In the rows, zero is written as 128.
Named turns come first, each shown by rows before and after it. Which turns, in which order, take the first row of each pair that follows to the second? Write the first one first, as in the answered first pair.
T:
[133 137 125 140 150 120 135 134 134] => [127 122 130 137 145 125 141 139 137]
[159  85 134 129 111 109 162 136 136] => [144 105 144 126 105  82 140 118 120]
[137 166 103 122 109  91 111 110  93] => [165 168  81 136 123 139 133 132 109]
E:
[138 161 166 110 132 169 117 147 149] => [137 173 148 103 149 111  98 137 111]
[154 131 108 149 149 127 129 125 129] => [151 126 106 150 145 129 136 126 131]
[129 101 138 120  98 116 128 133 141] => [125 116 136 114 103 148 116 140 145]
[133 134 132 129 155 138 127 140 134] => [135 135 129 129 157 122 125 140 124]
F:
[126  94 102 145 106 127 115 136 122] => [124  86 114 152 129 120 127 141 142]
[131 123 137 149 157 114 159 137 153] => [137 158 113 136 115 167 137 131 138]
[142 110  90 114 128 170 137 156 127] => [135  89  88 106 130 135 133 154 115]
[123 173 120 129 153 114 129  93 141] => [122 179 113 120 134 118 118  90 125]
N:
[121 130 163 142 114 103 137 111 155] => [136 104 127 137 143  86 154 131 138]
[140 128  84 107 151 142 121 159  93] => [123 174 129 113 119 179  98 137 116]
[105 123 126 119 116 156 130 135 138] => [108 111 124 122 105 139 138 129 141]
[124 134 156 149 154  93 145  93 138] => [135 122 139 143 179  94 146 111 127]
Pairs:
Each pair is 2 to 3 turns apart.
[115 183 136 117 113 149  93 112 116] => [165 135  88 146 129 165 158 145 141] -> E T T
[158  84 111 139 148 127 147 136 125] => [138  99 126 113 171 141 104 142 112] -> T N
[ 95 143  95 103 113  81  71 116  37] => [118 133  83 123 192  64 101 135  51] -> N T F
[117 107 141 132 191 134 146 149 157] => [ 99 161 166 129 174 111 104 114 136] -> E N E
[101 117 135  99 107 164  68 126 120] => [129  81  99 116  87  90 106 115 103] -> T N N
[124 139 106 116 188  52 105 128  90] => [143 111 126 149 216 147 156 161 171] -> F T
[160 164 129 159 143 162 138 115 161] => [153 141  90 116  82 123 114 108  96] -> F N
[140 179 146 178  85 128 151  97 159] => [144 177 129 178 116  81 151  95 141] -> F F T
[144 128 115 142 133 141 142 125 135] => [124 103 118 120 145 123 128 133 126] -> T T N
[150 145  73 111 189 108 113 146  76] => [126 126 133 108 154 220 120 160 142] -> T N T
[161 159 135 163  96 128 160 117 165] => [144 110 129 125  76  71 138 120 121] -> F E F
[103 105 127  83 131 133  90 151 104] => [114 148 126 104 175 119  89 142 105] -> F F E
[142 138 132 170 121 113 158 105 143] => [144 141 123 162 148 160 150 127 152] -> N E N
[164 102  87 122  99 185 144 136 135] => [146 141  90 110 102  90 101  96  79] -> F T T
[136 146 110 133 136 109 128 115  95] => [134 115 116 127  86 138 141 122 112] -> E E F
[156 134 108 140 144  69 143 110 124] => [177 146  93 146 134 142 158 129 144] -> T T F
[112 141 128 118 154  90 105 119 118] => [115 160 150 136 160 117 111 113 144] -> N N F
[142 123  90 121 150 137 134 147 116] => [113 101 116 102 110 142 113 143 112] -> N T F
[127 146 109 124  81 143 110 128 112] => [134 112 132 156 107  96 161 120 142] -> F T E
[113 126 137 123 144 159 140 131 149] => [122 105 117 113  99 121 146 126 129] -> N F N
[133 137  96 129  96 117 109 130  96] => [125 108 118 134  71 130 126 128 120] -> E E T
[137 118  95 142 155 114 142 140 142] => [110 107 129 128 130  85 121 127 132] -> E T T
[105  93 180 136 174  89 144 134 171] => [121 172 162 154 192  90 124 115 154] -> T T
[134 121 111 109 164 157 133 165 126] => [146 125 103 121 174 105 142 150 114] -> E F E
[115 148 170 149 136 142 118 123 164] => [137  97  93 115 128  99 124 146 106] -> F N N
[135 147 124 142 112 155 131 133 149] => [136 153 118 143 137  93 127 123 130] -> E E F
[ 98 120 123  91 148 106 117 129  95] => [ 91 135 155 105 172 123 125 125 124] -> N F
[166 136  83 129 122 121 139 125 120] => [150  94 100 116 107 105 139 127 122] -> T T
[114 165 138 141 164  90  84 114  98] => [131 191 148 177 131 137 112 107 138] -> T N
[125 132 149 141  80 131 133 124 135] => [125 148 136 127 127 171 110 146 130] -> N N N
[122 158 175 177 164  63 158 101 164] => [148 161 130 173 108 201 169 136 185] -> F T
[134 117 142 150 128 130 152 134 154] => [126 150 151 146 106 134 129 116 143] -> T T F
[130 117 123 131 106 141 141 138 138] => [124 148 121 125 112 115 119 120 114] -> F T T
[105  79 133 114 162  99 128 158 133] => [ 97 134 144 108 169  96  88 139 118] -> T N
[119 212 141 151 195 104 108 108 120] => [156 197 115 179 148 181 162 125 160] -> N F T
[124 171 118 123 174 184  92 146 135] => [150 182  94 142 179 168 118 140 140] -> E N T
[119  72 148 123 113 148 135 136 155] => [101 136 150 110 122 123  78 109 111] -> E E N
[144 181 112 175 180 137 162 108 138] => [133 148 111 146 195 187 151 142 143] -> T E
[162  82 102 131 139 163 158 158 128] => [126  79 133 100 154 160 112 165 109] -> T N
[138 121 109 143  72 148 148 133 129] => [124 117 116 128 143  70 126 129  96] -> E E F
[145 132 119 132 177 172 135 154 152] => [104 151 159 113 150  98  88 110 114] -> T T T
[120 166 115 109 131 135 103 124  93] => [133 158 114 126 175 115 124 132 104] -> F T
[104 125 163 101 166 141  82 156 116] => [140 177 156 144 146 178 112 143 144] -> N T T
[126 170 187 171  81 117 132  72 165] => [142 180 163 170 104 186 133  99 181] -> E T
[116  79 136 133  79 109 160 139 137] => [ 94 151 128  96 122 167  86 150 106] -> E E
[127 188 114 139 113 149  86 115  99] => [144 173  80 139 140 132 101 132  83] -> T E
[128  67 104 108 130  95 120 144  93] => [111  91 120  96 148 108  91 142  83] -> E T N
[120  91  95 135  83 121 130 154 115] => [124  86  90 131 103 107 124 155 106] -> T N E
[104 106 144  92 133 124 126 128 118] => [111 123 154 112  94 143 144 111 135] -> F F N
[125 125 158 110 162 179 113 146 143] => [118 145 187 133 109 143 118 109 151] -> N T
[ 97 164 165 118 181 175 124 149 147] => [104 124 150 134 171  49 157 121 126] -> E E
[133 133 137 110 185 165 117 148 126] => [109  94 159  95 164 108 111 136 113] -> T T E
[134  93 108 119 130  95 143 129 110] => [146 139 100 133 108 171 135 133 128] -> F F
[116 131  96  73 100 142  75 141  72] => [105 159 123  77 102 160  67 127  86] -> E N N
[131 134 180 139 113 125 110  85 156] => [142  88 159 135 118 160 141 120 171] -> N E
[147 119 137 159 107 113 151 124 151] => [145 124 130 151  79 128 140 121 145] -> F T
[120 125 151 117 189 173  98 153 124] => [110  78 188 132 106  95 135 116 137] -> T N N
[131 172 147 147 101 110 169  77 155] => [136 153 147 142 106 167 175 102 180] -> E T
[115 119 180 130 157 105 127 118 145] => [132 157 160 148 181 130 134 121 145] -> T T
[132 103 121 136 171  62 128 115 111] => [156  97 100 145 187 101 149 135 126] -> T T T
[127 128 111 113 158 155 104 133 103] => [126 129 128 124 120  92 114 102  99] -> N E N
[144  97 105  98  49 175 137 146 114] => [136 138 112  89  56 176 103 136  95] -> N E N
[ 94 168 164 127 160 138  99 106 148] => [126 173 135 151 163 169 136 122 172] -> E F T
[140  87  86 115  65 150 134 141 115] => [122  65 151 135  83 123 154 126 158] -> F T E
[135  78 162 137 164 129 158 142 157] => [117 146 175 138 160  78 115 104 121] -> T T
[130 148  98  81 103 154  89 114  87] => [145 168 127 137 201 124 129 108 136] -> F T F
[110 144 149 145  50  79 129  90 128] => [163 179  99 176  87 157 163 118 154] -> T T
[140 104 143 162 136 112 174 133 165] => [131  95 132 136 177 139 154 160 153] -> T N E
[142 166 107 135  81  99 156 134 113] => [137 156 112 136  86  89 161 131 118] -> E F T
[143 139 127 149 125 182 144 136 158] => [140 119 140 155 156 156 158 133 170] -> F F F
[140 103  96 112 188  95 123 149 105] => [152 158  87 121 176 169 120 151 122] -> E F E
[105 105 146 104 115 122  98 125 116] => [123 111 134 128 111  82 125 109 121] -> N T E
[137 147 172 163 163 111 126 112 170] => [126 112 178 153 157 109 133 121 176] -> T T T
[124 133 141 131 129 144 129 144 157] => [139 125 119 130 111 150 138 147 151] -> N N F
[133 127  66  97 181 144  82 185  75] => [107 135 106  94 198 118  65 171  75] -> E N F
[135 187 122 131 168 122  99 125 117] => [122 156 121 112  74 122  93 112 102] -> T N F
[146 106 126 166 120 105 182 125 162] => [141 115  94 133  61 107 149 121 114] -> F F
[ 93 160 172 111 120  91  81 112 109] => [117 182 127 114 137  92  83 117  90] -> T F
[ 95 131 161 128  78 142 108 118 130] => [105 170 140 136  92 113  99 103 110] -> T E
[151 118 112 142 151 167 166 154 160] => [137 143 100 112  79 173 126 140 120] -> F N
[144 118  85 116 166 130 133 147 102] => [128 156 124 142 177  99 125 116 114] -> N E F
[111  98 174 118 150 132 154 153 159] => [111 189 170 118 133 129 109 118 130] -> T T F
[110 153 136 105 104 169 110 118 128] => [108 133 138 105 100 178 122 129 135] -> T T
[130 141  84 122 135  83 130 111  79] => [135 120  92 137 129  69 160 106  98] -> N E
[113  87 100 131 102  61 130 118 118] => [123 125 122 154  91 187 142 130 176] -> T E E
[173 135 100 139 193 130 146 152 132] => [131 137 118  80 121 178  83 152 102] -> T N F
[ 95 128 181 132 111  93 118 101 141] => [110  76 147 130 126  75 147 128 143] -> E N
[154 132  61 131 135 135 141 145  98] => [134 114  95 122 121 195 138 151 132] -> N T
[135 111 124 112  78  94 103  91 109] => [156 124  84 105 125 105  98 111  86] -> N T
[124 157 150 139 112 165 117 128 153] => [113 123 162 125  97 152 123 134 158] -> T T
[126 104 154 112  87 106 136 162 117] => [120 132 184 131 112  89 135 149 129] -> F T
[136 129  82 103 121 159 108 158 107] => [136 131 125 137 192 124 138 154 153] -> F T F
[107 109 141 127 164 132 134 142 148] => [102 154 140 115 142 152 106 131 127] -> N E F
[129 102 126 133 170  98 149 131 139] => [111  93 153 125 153 103 138 130 143] -> E T
[155 120 111 158 180 112 161 152 147] => [121  94 147 136 158  60 140 135 131] -> T T
[ 75  86 144  92 149  88 105 150 121] => [ 88 119 186 138 138 134 139 130 189] -> F N
[134 203 139 131 116 120  98  97 132] => [134 124 155 141  89  66 146  96 154] -> F E
[124 151 118 143 140  82 136  99 140] => [127 172 110 138 102 151 121 104 147] -> E F E
[144 142 118 151 162  83 143 125 123] => [157 163  93 153 136 132 136 128 117] -> T F E
[109 133 153 107  74 139 131 108 127] => [121 110 124 102  82 102 145 117 107] -> E N
[128 188 138 131  79 179 103  98 138] => [142 198 100 127 114 107  92  89  95] -> F T
[122 140 118 128 127 127  72 144  92] => [144 122  95 148 136  94 103 140  91] -> T E
[157 137  96 164  64 126 153 102 129] => [149 116  67 117 150 176 123 160 110] -> N T N
[129 119 137 160  61  86 158  93 130] => [158 100  86 158 151  84 177 132 124] -> F T N
[104  87 126 107 164  86 114 108 129] => [100 136 167 131 124 139 113  80 165] -> N F N
[132  91 137 137 142 102 154 139 115] => [139 160 147 154 164 140 138 127 128] -> T F E
[115 105 117 118  68 174 127 158 129] => [116  82 149 145 131 143 166 163 172] -> F F
[ 80 116 163 101 139 160  89 159  95] => [ 90 122 148 118 138  78  99 135  71] -> T E
[ 90 184 105 129 145 131 119 127 148] => [ 99 169  82 125 163 121 125 138 142] -> T E
[139  93  96  90 140 175 125 162 120] => [118 160 132  88 120 177  85 128 119] -> E N
[124 105  95 100 201  92 116 159  92] => [116  99 146 132 104  36 143 104 116] -> N N N
[148 136 118 153 178 140 156 147 153] => [110  93 159 124 148  86 137 135 140] -> T T
[150 131 107 137 104  78 142 112 107] => [164 143 106 155 132  97 158 116 125] -> T F
[139 118 149 134  80  98 139 110 136] => [127  99 172 134 105 107 144 123 156] -> E F F
[131 124 115  99 127 162 125 170 122] => [108 131 160 106  87 137 122 139 133] -> F N N
[162 147  99 152 174 123 154 125 129] => [144 136 129 134 177 173 142 142 150] -> T N
[122 122 136 123  88 100 104 125  91] => [137  82 133 139 151 118 148 160 129] -> E F N
[144 112 124 147 145 121 143 125 162] => [148 144  92 134 120 109 114 111 120] -> F E E
[118 114 217 163  69 160 165 104 207] => [144  40 113 128  70  44 177 119 111] -> T F N
[122  99 160 131 124 137 141 135 165] => [118 148 164 141 121 100 124 106 147] -> T T E
[142 114 141 149  80 164 157 113 108] => [130  69 130 113 116 151 141 136  87] -> N N T
[122 100 125 131 128  75 141 123 104] => [122 115 109 118 100  88 126 121  88] -> F F F
[122 179 152 150 112 130 122  91 146] => [111 150 159 144 128  76 122  89 132] -> F F
[116 109 132 104 146  91 122 152 113] => [142 142 138 148 134 137 158 143 164] -> T E F
[152 126 119 118 160 136 134 144 117] => [144 103 126 116 151 113 140 140 115] -> E T
[154 222  82 159 123 153 179 129 134] => [138 135  55  92  87 196 163 177 105] -> T F N
[146 149 104 159 131  96 117 121 100] => [144  81 106 151 143 120 143 154 122] -> E N T
[111 179 141 140  81 118 114  99 118] => [138 172 131 175 118  95 158 101 138] -> F T E
[ 95 129 158 111  90  64  84  81  97] => [144 192 111 137 128 214 108 117 143] -> N F F
[121 138 125 110  84 102 129 114 116] => [128 137 123 128 120  73 138 114 119] -> T F
[180  83  84 147 130 149 146 144 145] => [146  52 113 109 121 152 120 152 137] -> E T
[108 162 134 111 144 121 100 120 116] => [143 145  95 133 162 120 140 136 125] -> T E T
[125 138 111 109  91 124 129 104 112] => [133  98 125 127 109 128 159 116 151] -> T F E
[ 98 110 107 118 133  98 130 133 123] => [ 99 152 109 125 145 115 112 128 115] -> T N
[125 176 165  97 139 130  88 128 117] => [143 178 168 133  97 112 126 101 140] -> N E T
[153 113 128 157 106  74 161 103 137] => [140 147 101 116  67 120 109 109  92] -> F E F
[132 184 148 141 123 136 112  99 121] => [145 184 116 142 151 137 117 116 108] -> T E
[107  92 142 127  70 141 112 115 131] => [139  98 117 148 108 184 138 137 154] -> N F F
[116  81 126 109 163 126 135 154 158] => [114 110 148 134 137  68 135 113 145] -> T T E
[127 145 160 131 144  86 129  83 137] => [137 142 129 120 194 102 121 113 125] -> N N
[138 181 153 132 180 167  97 141 120] => [154 106 170 169 132 143 174 140 171] -> E E E
[123  62 111 104  77 114 164 139 106] => [101 150 130  83 123 194  96 144  99] -> N E N
[162 137  93 145  96 216 141 145 145] => [150 183  95 131  93 199  93 125 114] -> N E
[119 140 124 117 146  95 137 131 111] => [139 152 113 138 127 139 155 133 133] -> T E F
[106 190 146 111 120 184 107 139 131] => [ 98 190 147 109  93 105 101 104 102] -> T E N
[157 184 138 167 180 158 153 106 174] => [163 174  54 111 109 146 109 116  83] -> F T E
[147 167 151 157 125 162 138 113 155] => [133  70 143 132 127 122 161 138 145] -> T T N
[120 163 186 138 166  71 120 122 155] => [147 204 156 152 144 154 124 133 170] -> N F
[117 144 121 121  33 171 112 110 124] => [128  79  69  91  95 120 116 146  83] -> N N T
[105 155 136 131 153 140 104 116 125] => [110 111 131 128 150 166 130 140 146] -> T T
[137 173 139 157 148 140 131 106 141] => [152 160  96 140 119 168 129 123 119] -> F T
[121 135 140 131 114 111 144 107 153] => [129 136 115 132 143  95 143 115 136] -> N T T
[ 92 115 159 127 111  91 122 116 122] => [ 99 169 143 127 107 131 107 112 114] -> F F E
[112 113 153 106 148 124 112 138 132] => [130 154 137 127 152 100 117 120 123] -> T E T
[118 125 153 133 137 108 145 117 144] => [108 122 143 108 107 114 120 120 118] -> E F F
[125 107 111 100 120 160 116 150 106] => [134 134 100 103 136 134 109 143  87] -> E T T
[123 107 125 129 137 107 139 126 131] => [110 135 138 130 131 110 121 112 127] -> E T T
[ 74 107 167 120 109 110  98 117 102] => [ 87  93 136 107 155 117  93 142  86] -> N N
[136 166 125 144 131 190 123 118 157] => [121 164 106 123 152  90  95 103  97] -> E F
[132 144  91 142 109 163 167 119 147] => [112 113 109 137 130  72 160 106 126] -> F F T
[119 154 183 164 146 152 148 111 169] => [141  87 135 152 179 124 172 147 151] -> T N N
[130 103  97 110  74 179 131 154 117] => [123 140  96 104  69 123 100 122  81] -> E N E
[116 122 108 117  73  90 125 108  99] => [117 110 159 153 139 152 166 128 178] -> F E
[159 145 118 169 158 119 164 131 146] => [140 109  92 122  80 114 134 133  98] -> T F F
[121  82  87 111 129 112 131 147 128] => [123  84  97 119 134 148 141 152 150] -> E F
[149 105 106 139 122 173 139 147 130] => [131  78 111 115 147 143 121 157 113] -> E T F
[123 175 142 148 137 114 112 105 133] => [136 153  98 128  89 122 112 117 103] -> T F N
[110 149 164 141 160 167 119 120 160] => [103 154 155 123 174 142  95 123 129] -> T E
[126 114 147 139 165  88 142 126 137] => [128 115 146 138 130 167 150 145 161] -> F T
[110  78 164 107 133 109 124 163 131] => [117 151 155 109 168 149  96 162 124] -> F E
[159 152 134 164 136 120 158 118 154] => [146 126 133 140 149 169 148 148 158] -> N T E
[119 113 125 114 160 104 109 143 101] => [141 119 139 150 149 157 147 145 153] -> E F
[127  83 108  98  52 146 169 134 115] => [130 105  78  71 112 170 131 160  87] -> N E
[150 143  77 116 120 178 132 156 113] => [140 101 112 135 181 116 161 159 138] -> F F
[128  97 154 144  97  94 128 105 157] => [111 120 172 134  99 143 106 104 164] -> E T
[120 148 121  97 124 158 108 134 107] => [110 102 168 117 112 124 140 121 143] -> N F E
[ 96 120 129  86 134 156  74 106  96] => [ 95 108 171 129 127  85 112  73 126] -> T N F
[134 147 148 141 161 170 137 134 169] => [154 137 113 147  97 167 155 121 155] -> N N F
[167 171 155 175 162 108 164  94 138] => [172 164 132 169 190 116 165 110 130] -> N N
[173 124  98 156 103 141 168 123 142] => [156 109 108 128  75 169 146 128 138] -> F T E
[142 106 108 143 168 152 156 158 119] => [125 168 119 132 121 175 108 130 100] -> F E N
[155 104 134 135 173 161 147 155 138] => [139 108 173 135 101 170 143 131 154] -> T F N
[124 119 122 135 164 188 139 149 130] => [122  98 145 160  94 130 171 110 142] -> N N
[135 124  90 114 154  95 100 155  72] => [152 143  93 153 133  70 125 130  85] -> E T T
[152 125 138 137 142 170 131 133 138] => [152 108 145 139 160 149 139 134 143] -> F F F
[127 123 154 145 144 132 152 126 163] => [120 132 157 143 126 138 146 120 163] -> N E N
[137 150 105 108  92 166  86 136  85] => [145 104 140 147 171  62 147 126 117] -> E F
[171  89 121 167 146  60 189 132 147] => [105 104 186 104 132 204 111 158 170] -> E T E
[124 197 145 136 134 177  91 101 134] => [154  92  95 149 148  60 163 116 115] -> N F N
[ 96 124 120  95 175 126 111 126 105] => [ 93 137 171 140 135 120 146  95 154] -> N N F
[117  97  99  79 120 158  99 152  92] => [126  61 101  95 101 115 132 142 101] -> E E
[144 127 100 121 113 110 131 106 104] => [151 107 103 131 136 114 151 119 122] -> T T F
[140  77 111 118 119 118 139 148 122] => [140 117 116 122 153 174 121 156 130] -> F E
